Each row is where one point has got to under a steady rotation. How many steps took it there?
The counts run from 0 to 338.
[-13 -16   4  13  -9 -18  -4  15  -8 -19  -9  -6 -23   2  17  15   2  -5
 -16  13   1 -14  17  -4 -13  -1 -10   0  18   4  -2 -17  31 -24  31 -29
   4   0  12   4  -4 -10 -13  14   9  -3  -9   7  -2 -13  -7] => 103
[ -9 -12  -3   3  27 -18   8   7  15   4  -3   4 -17   1  16  22   9   2
   6  -6  -8   9  11   1  -6 -10  -5   2   7 -27   4   0  37 -20  11 -20
  32  13 -12  -5   6  11 -19  -4  15 -10 -10  28   3   4   6] => 265
[  1   7  -5   6 -12 -11   6  33  11  11  -6  -4  14   2  -8  11 -10  -3
   3   0 -13   5   8  14  -6  -2  10  17 -14 -18 -11   1   8 -12  26  -1
  32 -17   1   4  34   4   2  10  24   7 -27  15  -4  -9   3] => 162
[ -8 -10 -14  11 -11  -9   6  45  10  -7  19  -2   3  -9  -6  -3  -2   5
  -8   9 -24  -2   7   6 -19   8  17  22  -6  -7 -18   0  21 -19  21  -4
  16  -3  15   3  25   7 -18   7   3  -1 -20  -2   0 -16   2] => 277
[ -2 -17 -12  24 -22  -2  -9  32   3  -3 -11  -1  -1  -1   4 -13  -4   7
 -17  20 -12   0  10  -4 -17   6  10   5   0  -6 -22   4  34 -24   2 -32
  12  10  10  -1   1  -5 -32   3   6   4  -1  -3 -10 -14   8] => 97
[  8   2  12   7  -3 -20   7  -5   2 -10 -28 -12  22  -2  13  15 -17  -6
   4 -16   6   9  -7   4  12 -21 -14   3  -8 -13  -7  -3  25   1  32 -24
  32  -1 -16   0  -2   1  -2  13  16   2 -16  16   6 -14  10] => 141
[ -1 -15  -7  12 -10  -4  -4  28  17   4  -3   4   4  -3   5  -2   9   9
  -3  12 -19  10   9  -4 -21   2  13  11 -21 -23 -25   8  30 -21  -4 -20
  25  19  -3   0   9   8 -22  -6   9   2  -6  15 -15  -8  10] => 268
[  6  -5   6  14 -12  -9  -6  14   4   7 -24   0   9  10   4  -2 -20 -10
   1   3  -8  -8   7  12  22  -2   2  13  12  -8 -15  -5   5 -22  35 -27
  20 -21  13  -2  12 -18   0  26  16  13 -23   4   2   1  -9] => 217
[ -8 -16 -12  14  24 -15   8   4  20   8   7   4 -25   4  11  12  13   6
   5   0  -9   8  15   8  -4  -6   1   7  24 -22   5  -4  32 -27  14 -20
  30   4  -4  -6  10   3 -16   0  15  -1 -17  18   3   6  -1] => 179
[  6 -15  -4  20 -14  -7 -18  22   5  -3  -6   2   5   1  -6 -18 -21  -1
 -12   9  -9  -3  22  13  14   4  11  21   2  -9  -5   1   8 -18  26 -33
   8 -15  12  -7  18 -10   1  27   1   1 -22  -6  -2   4  -7] => 14
[ -4 -15 -14  17  -7 -14  -6   2   8 -17  -8  -7  -1  -7   2  11  12  12
 -17   4   0  16  18  -2 -19  -7   4   8 -22 -19 -11   1  40   2   2 -22
  18  17 -29  -5  -4  13 -15   4  13  -5  -8  13 -13 -10  15] => 174
[ -2 -18 -22  17 -11 -15   6  10   2 -32  14 -13 -12  -6  -1 -10   7   1
 -17  13 -10   6  19  -2 -23   0   7  20 -17  -5  -9 -10  28  -4  25 -10
   6   3 -13  -2  12  -1  -2  16  -1  -1 -21   6  -7 -12   1] => 284
[  4  -8   5   3   7  -9  -7  16  12   7 -12  11   3   8   1   0  -6   2
  11   5 -17  10  21   8  -1   4   5  22 -19 -28  -7   9   6 -22  14 -24
  30  -4  -4  -8  33   2  11  14   9  -4 -18  26 -11  20  -8] => 154
[ -3 -23 -18  18  -4  -7  -5   4  16 -16  10   1  -1  -8   3 -18  11   2
 -22  11 -14  11  19   2  -5  -1  12  29 -13 -22 -14   7  32  -7   3 -32
   9  11 -15  -9   7  -1 -15  14  -6  -6 -12  -1 -10   2   9] => 90
[ 10  -7  10   4  20 -11   1  -1   8  -6 -27  -2  -6   0  17   3 -12  -3
  17 -14   1  12  -1  -9   0 -15 -17  -9   7 -13  -6  -8  33 -23  22 -25
  30  14  -3  -6  -4   3  -3  -5   6   1 -13  27   8   3   3] => 234
[  4  -7 -10  11 -10 -15  -1   5   5 -20 -20 -11   8  -3   3  17   7  10
  -6  -2   3  16  11   0 -23 -13  -4   4 -27 -17  -9   0  35   1  10 -16
  25  16 -26  -5  -3  14 -10   2  15   0  -8  21 -12 -16  15] => 259
[  3  -8 -22  19   9 -17  19   3  13  -4  16  -8 -11  -5   0  -2  -3  -8
  -2  -7  -6   7   0   9   5 -11   5  12  25  -7  -3  -5  36 -13  34  -6
  20  -4  -6  -1   8   0 -13   5  12   9 -31   4  16 -11   9] => 287
[ -6 -15 -16  16  -2 -12  -5   3  13 -19   3  -1   2 -10   2  -5   8  10
 -19   4 -11  19  20   0 -12  -4   9  22 -22 -28 -13   7  31  -2   1 -28
  17  17 -25  -7   8   7 -11   9   1  -9  -8  10 -16  -5  13] => 175
[  4   4   6   5 -12  -7   1  34   9   9 -12  -3  24   1  -2   2 -21  -4
  10  -4 -21   2   4   8  -1   0   7  16 -13 -16 -16   5   5 -16  25  -9
  33 -12  11  -2  32   4   0  12  11   2 -27  14  -4  -7   0] => 247
[  4  -9   3   2 -12  -3  -2  23   9   2 -19   6  22   3   7 -12   0   6
   2   4 -22  10   3 -10 -10   4   6  14 -36 -29 -27  15  17 -16  -2 -23
  24  16  -3  -4  16   1 -10   2   1   3  -2  19 -14  -1   6] => 152
[-11 -16   0  12  -9 -18  -7  25  -6 -29  -1 -12 -14  -6   9   7  -4   0
 -18  12   0  -9  21 -11 -13   0  -3   2   6   7  -4 -12  29 -20  25 -30
   1   7  14   1  -5  -3 -18  16  -5 -14 -10  -3   1 -22  -1] => 104
[ 13 -10   8  14  10  -3 -12   0   6   5 -21   7   2   6   6 -20 -17  -3
   8  -2 -10  10  13   5  15  -6  -3  18   0 -21  -8   3  10 -24  20 -34
  21  -3  -1 -13  20 -11  10  20   3   3 -21  18   0  25  -7] => 325
[ -2 -19  -9  18  18 -11  -3 -10  11   4   2   7 -23   3   8  -6   5  -3
  -7   4  -7   0  19  12  10  -7  -2  12  29 -15   2  -2  30 -28  18 -32
  16  -4  -5 -13   8 -11  -4  12   9   2 -18  13   2  16  -4] => 295
[ -5  -8  11  14  -6 -15   3   8   3  -4 -12  -5  -4   9  14   6  -7 -15
  -7   5  -5 -15   8   9  15  -5  -5  14  25  -4  -4 -10  14 -24  39 -24
  11 -19  10   3  10 -23  -4  25  12  10 -25   4   2   0 -14] => 16
[  9 -13  11  10  18 -10 -10  -2   5   1 -16  10 -11   5  14 -12 -14  -4
  10  -2 -11   2  14   4  14  -4  -9  10  17 -17  -2  -4  13 -34  29 -33
  19  -6   8  -9  15 -19   5  16   2  -2 -20  18   6  19 -14] => 124
[  6  -6  11   0 -11  -9   6  25  -4 -32  -4 -14   8  -8   3 -22 -19 -10
  -3   5 -17  -1  -2 -16  -7  -3   3  15 -14   2 -18  -8  12 -18  38 -18
   5   2  17   3  12  -9  -7  16 -15  -5 -24   3   9 -18   1] => 222
[ -1   7  -7   2  16 -20  15  11  13  -1   2  -9   8  -7  -1  19 -12  -2
  12 -21  -7  16   1   7   1 -11  -2   7  -1 -15  -2  -1  24   0  31   0
  38  -6  -7  -3  18  15  -4   7  13  -5 -29  17   9 -12  11] => 256
[-23 -12   2   7  -6 -16  10  11  12   2 -11   3 -11  12  18  31  20  -2
  -9  15 -13 -11  15  12 -10  -2   2  12  10 -19  -2  -4  26 -28  15 -18
  18  -4  -3   4  11  -6 -15   9  28   3 -11  16 -11  -5  -7] => 273
[ -3 -18  -7  22  17 -12  -3   8  10   7  -3   6 -25   6   9  -6  -5  -1
   4   4  -9  -3  15   3   5  -1  -3   5  34  -8   2  -6  33 -33  21 -30
  19  -1  12  -6   8 -12 -12   5   9   2 -17  10   7  12  -7] => 8
[-10 -18  11  13 -11 -17 -12  10  -9 -22 -20  -6 -10   5  16  12  -7  -2
 -21  16   2 -14  21  -1  -4  -1  -6   3   6  -3  -1 -12  26 -23  28 -34
   2  -5   8   1  -5 -16 -10  18   3  -8  -7   5  -8  -7  -8] => 305
[ -4 -22   1  15 -10  -6  -4  18   8 -10  -8   0 -10   1  20  -8   4   2
 -11  14 -12  -5   5 -15 -13   0   2  -2  11  -4 -19  -1  43 -34   7 -33
   9  13  15   2 -11 -11 -32  -1  -3   3  -1   7   0 -12   1] => 298
